Each named turn below is shown by a few rows before and after it. Which turns, in which order, take the first row of each later pair to the second? The first pair is answered.
Q_669 (before -> after):
-232  -53  217  308  144  156  -84  -203  -253  ->  -216  -124  254  142  64  125  -138  47  -428
-67  371  -180  -67  291  -299  -155  -36  -53  ->  -92  335  -141  65  334  -240  -172  -184  -26
-51  -114  71  -32  -134  -33  51  -14  117  ->  -53  -115  64  -28  -130  -30  47  -15  110
45  -172  1  -9  -7  81  -68  -135  -33  ->  49  -180  -2  -82  -36  57  -77  -47  -76
Q_290 (before -> after):
-231  -8  230  252  40  27  -209  421  -212  ->  179  -245  -202  182  167  -92  -249  -390  181
176  -220  76  -16  -51  26  -179  -229  -111  ->  -134  -49  26  94  -204  188  236  -67  105
-28  232  45  152  1  -8  109  19  134  ->  119  156  126  78  93  -87  -154  34  -66
Q_106 (before -> after):
60  -45  26  -106  138  -19  -131  49  -14  ->  8  -58  58  -95  112  7  -121  127  -46
280  -113  -278  -305  -37  -1  101  -75  90  ->  284  251  3  -11  268  -133  -190  -139  -2
-294  136  -14  85  -109  -21  106  91  -91  ->  -172  -2  -212  -68  -179  -38  182  -51  34
Q_522 (before -> after):
51  -139  153  60  94  2  -249  -99  -170  ->  7  4  143  171  168  -28  -206  -187  -41
-378  -90  28  144  -214  46  195  -196  196  ->  -115  -340  33  -259  -270  -111  -110  86  -171
93  146  -207  29  133  -167  21  -204  370  ->  -90  -288  -197  30  -111  148  194  -140  265
-378  85  -200  234  -154  384  483  -93  457  ->  9  -481  -180  -472  -337  226  31  407  -208
Pairs:
(two turns a pair)
-188  -12  -41  -59  -55  23  148  80  5  ->  7  3  -117  -189  23  -142  3  18  -6 -> Q_522 then Q_106
-136  49  168  61  53  166  391  -60  -16  ->  -135  -62  219  21  18  200  320  27  -150 -> Q_669 then Q_669
166  -103  238  -107  25  -120  -293  143  -270  ->  -240  91  276  128  -121  116  148  297  -59 -> Q_522 then Q_106
-384  -81  -13  145  -59  178  226  -154  99  ->  -146  -398  33  -157  -76  93  -83  -13  -249 -> Q_290 then Q_106
-25  37  264  139  58  -110  -276  147  -263  ->  135  -394  -171  -135  -159  -18  7  -159  7 -> Q_106 then Q_290
-357  239  21  -39  -228  112  476  292  62  ->  -133  328  -120  -301  -205  -127  384  346  76 -> Q_522 then Q_669
-268  -253  66  302  24  260  109  -144  57  ->  -111  -294  178  10  13  98  -185  251  -310 -> Q_290 then Q_669
-112  -155  -1  -88  -72  160  120  52  -47  ->  -86  -49  -67  -160  -75  90  183  90  30 -> Q_669 then Q_669
-14  168  -44  -61  172  -15  -71  356  112  ->  5  149  31  19  246  -28  -193  282  47 -> Q_290 then Q_106
-123  0  214  278  -143  -29  -74  -109  -76  ->  89  -72  97  -73  -204  -206  -179  68  -182 -> Q_106 then Q_522
-7  229  -51  165  103  50  -160  -275  -85  ->  -36  243  35  153  102  34  -208  -161  -189 -> Q_290 then Q_290
-129  -19  235  -343  -344  150  320  581  113  ->  516  150  -45  -520  47  -359  -124  -20  296 -> Q_522 then Q_290
23  242  157  84  214  -275  -96  276  -196  ->  -19  308  -11  -48  112  -286  127  355  -35 -> Q_106 then Q_522
-260  -350  -256  91  -405  85  547  -92  428  ->  249  -220  -406  -496  -308  -419  169  174  245 -> Q_522 then Q_669
46  -137  -223  -219  -156  -10  141  22  59  ->  153  52  -72  44  134  -101  -136  -285  64 -> Q_106 then Q_669
14  131  54  -72  373  -241  -357  -120  28  ->  -303  -20  259  -52  150  16  -202  316  -215 -> Q_669 then Q_106
-93  -6  38  -157  130  -157  -152  -74  -73  ->  -207  -129  -56  -179  -20  -20  76  -42  19 -> Q_290 then Q_522
274  439  -158  -239  167  -329  50  -4  246  ->  -141  -278  -86  106  -127  357  392  -284  250 -> Q_669 then Q_522
105  -34  -212  -213  39  -134  127  -265  229  ->  17  -234  -154  -118  -15  34  154  -320  186 -> Q_522 then Q_669
4  310  223  286  395  -32  -373  -201  51  ->  238  -333  -12  -15  202  79  -397  -418  -21 -> Q_106 then Q_290
-141  19  189  195  170  65  10  -40  3  ->  -120  -278  42  -42  -16  150  131  71  -13 -> Q_669 then Q_106
279  -59  69  -188  -132  -4  -165  236  -198  ->  358  -1  65  -147  -49  -72  -240  117  -159 -> Q_106 then Q_106
194  237  -111  -99  258  -116  -183  -142  -40  ->  -158  375  -78  100  138  84  183  11  123 -> Q_669 then Q_290
-15  -346  -244  -441  -174  232  283  -10  233  ->  -100  -233  141  -429  -128  189  0  478  -216 -> Q_669 then Q_290
101  171  -179  -180  105  -262  -83  -39  37  ->  -99  -291  -169  -176  -146  97  124  14  -50 -> Q_522 then Q_522
-231  336  -73  109  65  225  311  111  525  ->  -232  138  7  316  128  356  203  -173  484 -> Q_106 then Q_669
84  178  154  -137  154  -297  -300  34  -81  ->  155  -126  -179  -218  9  -175  -51  -319  197 -> Q_106 then Q_290
32  -85  58  67  1  106  2  -61  250  ->  106  -185  39  -116  -62  54  -67  87  129 -> Q_522 then Q_669
-23  -346  -10  -93  -128  128  259  -77  123  ->  242  8  148  -161  154  -260  -200  33  -87 -> Q_522 then Q_106
86  -310  -303  -169  -200  124  -49  -141  47  ->  118  -326  -177  -195  -158  78  -235  -13  -156 -> Q_290 then Q_290
-101  259  187  79  90  -116  -57  109  -1  ->  -58  146  60  -171  -66  -131  34  281  -25 -> Q_106 then Q_522
-54  653  -20  -198  133  -202  21  135  -27  ->  -221  212  -271  -92  -95  175  446  -261  287 -> Q_522 then Q_106
-383  341  638  235  127  181  108  286  -455  ->  230  -599  90  -572  -152  100  -5  46  -545 -> Q_106 then Q_290
-101  156  97  196  146  -65  -269  78  -93  ->  -235  -18  127  217  14  110  -143  149  -137 -> Q_522 then Q_669
-502  -293  169  55  -213  429  304  186  -87  ->  -403  -192  248  -158  -199  245  116  500  -312 -> Q_106 then Q_290
-9  78  -351  -97  -152  -166  381  -98  355  ->  130  -124  -198  -423  -221  -257  70  309  -102 -> Q_290 then Q_106
175  -14  -272  -268  -126  -81  -73  83  -86  ->  31  209  15  -41  -14  -69  -201  255  -253 -> Q_106 then Q_106
-26  222  -73  -83  -12  -120  35  90  47  ->  -123  137  -65  78  -20  17  133  -71  126 -> Q_290 then Q_522
-2  126  160  337  101  282  35  223  -184  ->  94  -39  158  336  131  298  -82  68  -238 -> Q_290 then Q_106
-133  68  144  188  74  -53  197  -160  -97  ->  -176  -88  94  86  -57  15  272  -36  -151 -> Q_106 then Q_669
99  419  -159  24  99  -318  173  35  370  ->  150  -302  -133  -383  -219  -108  86  374  -81 -> Q_522 then Q_522
68  -357  -123  -232  -105  138  90  11  -61  ->  233  118  -199  -274  82  -200  -5  6  86 -> Q_669 then Q_522
-182  -133  -11  -397  0  34  114  239  105  ->  -84  194  3  -351  197  -175  -25  176  172 -> Q_522 then Q_106
1  -261  208  -59  -74  27  -332  182  -412  ->  181  -272  -164  -410  -211  -111  -109  187  -176 -> Q_106 then Q_669
-110  415  48  148  207  -37  -46  211  -183  ->  -125  409  64  236  240  -5  -51  109  -147 -> Q_669 then Q_669
-34  243  105  126  231  -93  -238  -205  -5  ->  -284  141  162  -20  -48  84  8  301  -141 -> Q_106 then Q_669
73  292  26  -69  84  -153  -36  128  78  ->  48  306  8  -56  53  -126  18  104  120 -> Q_290 then Q_290
